One vector is turned by the same rotation once a step. Each row is the vector after some number of steps, and that number follows the row.
The counts run from 0 to 1147.
[ 13.6   8.1   1.5  14.5   8.9  -6.3 -11.6  -7.2  10.2 -22.7  10.2 -23.6
 -34.4   3.8   1.9  -9.3  16.0 -26.6  -0.8  55.8  -7.4  10.4  -6.2  14.1
   8.9  14.0  15.9  -6.4  19.1  60.9  -7.3 -21.9  38.2  11.2]
1092
[ -3.7  -0.6  33.1  14.5  27.7 -17.4 -17.4 -33.1 -37.4  15.3  12.3 -39.0
   5.9  13.2   1.0   2.1  12.6 -20.2 -21.0 -11.1  -0.3  15.4 -37.2 -19.9
  28.2  21.2   3.9   0.4  40.7 -22.5  18.7 -29.6   9.2  17.5]
724
[-26.4 -18.0   7.3 -14.0 -41.8  12.5  -6.7   4.8  22.9   8.0  29.1 -39.3
  33.7 -28.7   2.5 -29.1  20.0  13.5   9.8 -18.2  16.7  27.6  11.8 -16.6
  -8.7   4.9   4.0  18.5  -3.8  13.6  24.7 -42.2 -12.4  -1.6]
752
[-29.8  15.4  -9.5  11.7  11.3 -14.0 -23.8  -6.8  -7.9   3.2 -19.5 -41.6
   0.0  10.1   6.3  26.4  -5.2 -16.4 -12.7 -15.4 -47.3 -34.6   9.2  -1.1
   3.0  16.3  47.1  16.4  24.8 -21.4   9.6  13.6  36.8  35.0]
472
[ -0.4 -12.8   6.6  -7.1 -20.4  12.1   5.8  10.0   9.1  18.1  41.3   0.1
 -41.8  24.7  10.3  12.5 -21.1  23.1 -19.9  22.2  29.3  16.0 -41.3 -16.2
  -4.0  -2.4  26.7 -26.5  20.2 -40.3  -6.1  10.8  -2.8  24.7]
1054
[ 10.2 -10.0  43.3  24.3  -2.6  -4.8  -7.8  25.7  41.9 -21.9  31.8  10.1
  33.7  19.3 -29.2   7.8  15.5  -3.4 -39.5 -38.9 -49.6   3.5   9.6 -12.0
 -24.3  -1.1  27.9 -10.5 -13.0 -23.8 -13.3  34.2   2.4  13.1]
27
[ 14.7 -22.8   8.8 -10.7 -19.8  15.3  -4.2  16.3  36.6 -16.9  54.4   4.3
  11.9  13.3   6.5  -5.7  35.5  21.3  -7.1  19.0   6.0  58.0   2.2 -13.8
  -2.8  -6.5  12.7 -18.1  17.9   3.0  10.7  29.5  -5.1  -3.5]
768
[-11.7   1.6  24.9  -4.0  -6.0  -0.1 -18.8  27.7   3.7  58.4  17.9  -8.3
 -15.4 -11.5 -40.8   9.2 -41.8  23.5  10.7 -22.5 -33.1 -30.7   4.3  21.7
 -11.4  16.3   8.4 -16.0 -13.8  15.9 -25.0  23.2  -2.7  -3.7]
113
[ 48.0  -2.5  -1.6  -6.0  -8.4  20.1   5.5  19.1  43.6 -33.2  10.6 -20.2
  32.2  17.7 -18.5  -9.3   0.8  20.4 -30.0 -35.3  -4.0   3.6  11.3  14.4
 -25.9  -6.8  -9.8  17.4 -28.4  -7.8 -29.5  41.8  27.7  -7.8]
763
[ 50.8 -17.9  -3.0   4.0  -3.6  53.8  11.3 -19.1  -0.1 -11.0  -3.6 -22.5
 -18.7  31.9  21.9  22.0   1.8  25.7 -31.4  30.1  37.4 -23.9  -0.3  14.4
 -31.5  12.7  -7.1 -22.5  14.9  -4.5  14.3 -19.0   4.7 -15.5]
765
[ 13.5  24.6   3.4   1.2   5.8 -12.0  15.9   9.2  39.0   8.6  28.9 -22.7
 -43.5  -0.7   6.8  37.2 -14.7   5.9   0.9 -14.0  18.4  26.5  -2.5  -8.4
  21.6  12.8  21.0 -41.9  19.2  16.2  -8.4  -4.0  -7.9  36.2]
645
[  4.1 -22.8  17.4  -1.3 -38.8   3.9 -18.9  31.2 -16.2   1.0  45.1 -23.1
   9.6  -3.5 -36.9 -34.2 -17.1  34.4  -0.9  -8.7  22.3   6.5 -15.0   5.2
 -37.7   7.4 -19.6 -14.3 -17.7   8.6  -3.6 -41.2   0.3 -26.2]
433
[-17.1   2.8  -3.3  -3.4 -17.7  -3.2  -2.7  -0.5  -9.9   2.2   0.8  26.8
   9.5  39.6  17.8 -14.8   2.2   9.3 -12.3  42.8  28.0 -36.7 -52.3 -34.8
   5.3 -14.5   4.0 -32.4  18.9 -30.6  18.7 -17.3  14.3  10.1]
544
[ -2.4  15.5 -22.5   4.4  23.3  14.9  16.9  -9.9  19.3  15.6 -32.3  -9.1
 -21.0  -6.8  15.4 -20.5   5.8 -20.2  17.4  19.5   2.5 -31.1  -5.4   6.9
  35.5  21.2 -10.4  -0.1  26.3  66.2  10.3 -15.5  21.0 -21.0]
745
[ 19.8  -8.9   4.3 -13.9  -8.0   8.2   7.6   1.8  44.8   3.3  31.9  15.8
  28.9 -16.9  -9.9   5.0  10.7  31.8 -20.5 -43.8   2.4  -0.4 -13.1 -16.9
  -3.0 -15.2  12.0 -23.2 -15.1 -36.4   8.9  56.9 -19.7 -18.8]
285
[ -0.9  21.0 -30.5 -16.5  -0.3  31.7  -9.5  -5.3  17.5  -9.0   3.6  16.2
  14.3 -35.9 -17.8 -30.5  -2.0  -6.9 -48.6  20.6 -10.0  12.0 -44.8  19.8
  -2.2   4.7  11.8  -0.7  11.6 -41.4  -4.3  14.3  49.6  21.3]
956
[ -6.1 -29.8  14.7  15.1  14.1  11.9   0.4  14.4 -12.5 -38.2 -25.1  -2.8
  11.4 -43.8 -47.3 -20.3  28.0 -45.2 -36.9  -4.6  -7.5 -22.1   8.7   9.6
  -2.2  -4.0   2.1 -24.5  -0.2  27.3   3.8 -10.2  11.6 -26.5]
778
[-33.0 -41.5  22.1   1.4  17.1  -5.9  13.7   1.2 -26.7 -18.2 -39.2 -43.4
  24.6  -3.9  -0.5  -0.2  28.4 -43.4  13.1 -23.3 -17.6 -10.6  15.2 -43.3
  25.3 -10.4   1.7  -0.7  16.8 -18.5   2.2   8.0  -5.8 -15.0]
815
[  4.0  -1.7  -6.9  10.6  25.2  17.2   4.0  31.6  51.1 -12.2 -27.4 -16.1
 -46.9 -19.8  11.2   2.4  -4.9 -26.0   2.4  25.1 -14.0  -4.7  31.3  10.9
   5.3  12.5  42.8  -4.5  22.5  40.3 -15.5   9.8 -10.1  18.0]
325
[-44.6 -21.6  21.0  -7.9 -20.5 -12.3  -4.5  -7.5  29.2  11.3   6.9 -16.5
   4.0  27.8  -9.5  40.4  16.6 -12.5   9.8 -25.2 -43.2  -0.7  -2.0 -31.6
  -0.9   3.7  26.0  31.9  -4.0 -19.1  19.3  20.2 -16.2  19.8]
468
[-23.0 -14.6 -29.1   1.3   3.5 -11.1 -12.9  43.9  12.8 -58.7 -14.7   4.8
  -1.4 -21.8 -11.1 -25.1   2.0 -15.7   6.0  19.3 -22.4 -17.2  27.1  10.4
 -17.3 -18.2  34.8  -9.0 -14.7  23.3  12.5  24.9  21.7 -10.4]
6
[ 14.8  -9.5  31.6  -0.4  -0.3 -10.4 -21.9  33.9  -0.4   4.7  48.4 -12.8
 -15.0   3.5 -21.1   1.7 -11.7  12.7  -0.4  12.9  18.8  17.5 -19.0  10.7
  -8.1  25.6 -28.0 -47.7  -1.0  30.3 -13.8 -24.6   1.6 -29.8]
523
[-10.2 -17.2  -6.7 -12.3 -16.7  -6.6 -40.3  -4.9 -16.0  19.6  37.0 -36.2
  21.0  -8.8  34.9  11.2  18.7  -1.4  -4.4  -0.8  -9.7  41.2 -30.0  18.0
  28.7  10.3   8.1  17.6 -13.8   8.8  23.7 -24.3  28.8  19.9]
756
[-33.7 -13.9 -31.3 -30.4 -22.6  -2.2  25.2  23.6  31.0 -21.3   5.0  14.2
   8.3 -20.4 -11.6  -5.3   0.7 -22.9  -5.0 -23.4  26.0   5.4 -23.7 -24.5
  18.2 -27.0   5.9 -12.0  -5.8 -38.5  16.5  40.1   9.7  -6.9]
710
[-16.4 -30.8   2.6 -10.4  -2.7 -27.7 -54.6  36.2  -6.8  30.5  12.0 -42.5
 -14.3  15.1  25.8  20.9  -4.4   9.9 -16.2 -20.7  -5.1  19.1 -29.6  15.3
  10.9   0.3   0.8  19.7  -5.4 -13.3  12.6  -0.6  -3.5  37.6]
755
[ 10.6   6.3 -32.9 -43.3 -16.8  19.3   9.5  40.7  13.6  26.7  18.6  11.0
 -27.9   7.3  -8.8  14.4 -33.6  18.2   9.5   3.2  -9.4   1.6   1.7  24.1
  17.9  16.4  -6.2 -18.5  11.7  27.8   5.4  29.7  34.9 -23.3]
518
[ -9.5 -14.2  15.1 -17.7  -5.1  -8.7 -12.6 -34.1 -19.6  23.8  19.8 -36.6
  -9.7 -16.8  32.0  28.1  -4.0  14.4   7.2   6.5   2.9   5.3 -37.2 -15.6
  14.6  41.5  21.5   1.3  19.5 -37.5  -4.6  -2.4  -1.4  -7.7]
981
[ 16.3 -32.9   6.3 -15.7  -7.5  36.4  -2.2 -16.3  -2.7 -22.6  -6.6 -21.4
  22.1  16.7   8.1 -36.0  12.2  10.3   7.3  14.7 -45.6 -19.9  40.7  -9.7
 -35.4  21.8   9.7  43.1  29.7   7.6  12.6  20.3  19.1 -17.5]
1015
[ -6.9  -9.1 -23.0  -9.0 -34.3  -6.5  -7.7  34.6  17.5 -36.7   4.3   8.1
   7.1  25.0  -5.2  -8.1  -7.1  -1.0  -4.2  21.0 -42.1 -41.9  15.0   2.6
 -23.0 -22.3  18.4   9.4 -18.6   4.0  -7.1  40.6  27.5 -10.3]
96
[-34.7   5.4   0.6 -37.7 -27.2 -14.8   0.8   0.2 -19.5  -7.9  21.4 -45.1
  -0.3 -40.3 -12.9 -22.1 -21.6  17.6  42.4 -30.1  -2.5  14.9 -10.7 -33.4
  -1.9   6.0  24.4  16.0  11.0 -20.8   4.2  -4.0  31.0   1.4]
306
[-12.5  -6.3  10.8 -22.8  21.5 -15.0 -52.2 -11.4 -46.7   7.1   6.4   5.2
   5.9  29.2  -1.3  15.8  17.1  25.7   0.3   8.2 -13.5 -32.5 -24.6   5.9
 -21.0  12.7 -25.1 -12.6  38.5 -22.1  40.0 -11.2  11.7 -18.5]
1043
[  4.7 -21.8 -13.5 -19.5  -6.5   1.1 -19.9  19.4  10.5 -27.8 -16.7 -22.9
  13.3 -38.0  36.6  -8.4  10.2  21.5   6.8  -4.5 -15.5 -10.0  18.7  -5.2
 -16.4 -26.4  25.0  24.4 -20.2 -21.7 -13.8  67.7  -2.7  18.3]
411
[-16.4 -44.8  25.4 -13.2   4.7   8.6 -21.1  14.3 -19.7  17.2  12.8 -23.9
 -42.9  40.1 -14.6  41.3   8.9 -17.3  22.3  11.8  -7.1 -15.0   2.3  -3.1
 -17.4   9.6  -7.4 -21.6  26.8   1.8  24.9  -4.0 -24.6 -17.1]
271
[-11.2 -26.3  -0.2   5.3  29.6  10.6  -4.3 -12.9  43.0 -14.7 -11.2  12.1
 -25.7  -2.6 -34.8  15.4  39.1 -40.3  -4.2 -11.8   7.5   6.7  -5.6  -0.7
  20.3  -0.1   7.5 -12.8   7.5  25.5  52.8   6.3 -27.6 -48.1]
872
[-21.1  13.7  19.9 -39.3  -2.2   1.6  12.0  -8.8  -0.4   6.5  37.2  -2.2
  31.1 -18.6 -42.1 -26.5   7.0   5.6   6.6 -22.3 -23.7  13.9 -16.2  -7.9
   0.5  21.0 -31.8   7.8  16.3 -15.9  -4.2  13.4  44.1 -22.4]
1136
[-30.9 -49.2  22.8 -19.0   3.1  -2.5 -19.3  29.8  12.5  38.6  17.8  -2.1
 -28.5  37.2 -15.0  36.4  -4.7 -33.6   2.8  -1.8 -34.9   7.6  18.8  14.7
  13.0  31.1   9.5   5.3  19.4 -10.9  32.4   7.3 -21.6   1.2]
272
[ -1.3 -36.5  -9.1 -16.8  10.8  -7.6 -16.6  13.6  -3.6  37.9  13.2   2.1
  22.2 -16.2  -3.4  -5.7 -23.5  -9.9 -32.7 -55.3 -27.8   2.1 -22.2  19.8
  49.1  28.1  13.4   7.4   8.5 -20.8  15.5  27.2   6.6  -3.3]
530
[ 23.5  17.6  -1.4 -29.4  30.6   1.2   1.4  -6.7 -11.1  10.4  21.6 -13.0
 -23.6  30.3  28.3 -20.2   3.5  14.3  27.4  26.4  28.7  18.9 -38.2 -22.9
  31.6 -13.4 -17.9  -8.0  35.7  15.3   4.1  21.2  34.1 -12.4]
229
[ 15.3 -27.6  25.3  -1.4   3.1  45.2  -4.9  -0.6 -22.5  30.1   6.2 -12.2
  25.5  10.1   1.3 -10.6  -6.7  24.3 -13.2 -13.0  30.1 -12.8 -12.2   4.6
 -24.1  19.7 -45.1 -23.0  31.5 -23.2  15.7 -44.3  -7.0 -33.1]
691
[-25.1  19.8 -20.4   1.8 -14.9   1.4   9.0  16.9   3.4   6.3 -17.8  22.0
 -20.9  20.7   4.2  11.8 -14.3  10.0   6.5  25.1 -21.6 -74.0 -18.9  -2.2
  11.1  -4.8  31.2 -22.4   2.9  28.3 -18.1  28.7  19.3 -19.3]
292
[  8.1  18.9  -1.0 -25.7  -1.7   2.0  10.3 -13.8 -23.2  20.8  20.7 -17.3
  43.8  -2.7  15.2 -37.1 -19.1  45.4  11.6 -32.5   6.1 -14.0  -8.8 -29.5
   3.1  -1.2  -1.4   8.5  14.3 -39.2   6.8  29.8  24.6  -4.3]
727
